Here are some numbered points:
(-0.77, -1.30, 0.30, 0.37, -0.57, 0.83, 0.23, -0.90) 0
(-0.43, -1.17, -0.77, -1.70, -0.10, -0.57, 1.30, -1.50) 1
(-0.10, 0.30, -1.30, 0.17, 0.77, -1.03, 0.10, -0.30) 2
(-0.50, -0.63, -0.63, 0.23, 0.43, -0.43, -0.17, -0.70) 3
(0.37, -0.77, -0.03, 0.97, -0.30, 0.63, 0.03, -1.03) 4
(1.57, 1.37, 1.50, 0.50, 1.70, 1.43, -1.43, 1.63) 5
(-0.97, 1.63, 0.23, -1.37, 1.63, 0.97, -1.23, 1.70) 6
(-0.23, -0.37, -0.17, -0.63, -0.90, -0.77, -0.23, 1.37) 7
(-1.23, -0.43, -1.17, 1.17, 0.17, -0.90, 0.43, -1.37) 8
(-1.10, -0.83, -0.30, 0.70, -1.30, 0.57, 0.63, -0.57) 9
(1.43, 1.43, 1.37, -0.90, 1.10, 1.03, -0.50, 1.43) 10
(1.70, 0.90, 1.63, 1.03, -1.23, 1.57, -1.50, -0.63) 11
(-0.70, 0.83, -1.63, 0.57, 1.23, -1.63, -0.63, 0.17) 12
Which three points above are nearest to each new point by angle, seen from the average point of the numbered points? Their numbers follow each, nearest first.
(0.70, 0.50, -0.23, -0.70, 0.97, 0.50, -0.30, -0.77) 10 5 6
(0.17, 0.23, -0.43, -1.30, 0.90, -0.70, -1.57, -0.50) 12 6 2
(-0.17, -0.90, 0.90, -1.43, 1.37, 1.23, -1.70, 0.97) 6 10 5
(0.23, 0.37, -0.10, 0.10, 1.50, 0.10, -0.83, -0.03) 5 6 10
(-0.83, -0.03, 0.10, 1.70, -1.70, 0.17, 1.43, -1.63) 9 4 0
(-1.50, 0.03, -1.70, 0.83, -0.70, -1.70, 1.03, -1.43) 8 3 2
(-0.63, 0.17, 0.63, -0.17, -0.43, 1.30, -1.37, -0.43) 11 0 6
(-1.37, 0.43, -0.70, -1.23, 0.37, 0.23, -0.03, 0.50) 6 7 1
(-0.90, -0.50, -0.90, -1.50, -0.23, -0.30, 0.30, -0.37) 1 3 7
(0.97, 1.10, 0.77, 1.43, -1.57, -0.03, 1.70, -0.23) 11 4 9
(0.03, 0.97, -0.37, 1.37, -0.97, -0.23, 1.17, 0.23) 9 8 4
(1.50, 1.17, 1.57, 1.63, -1.43, 0.90, -0.57, -1.23) 11 4 5
(-1.17, -1.10, -0.50, -0.50, 0.83, 0.37, -0.97, 0.70) 6 3 7
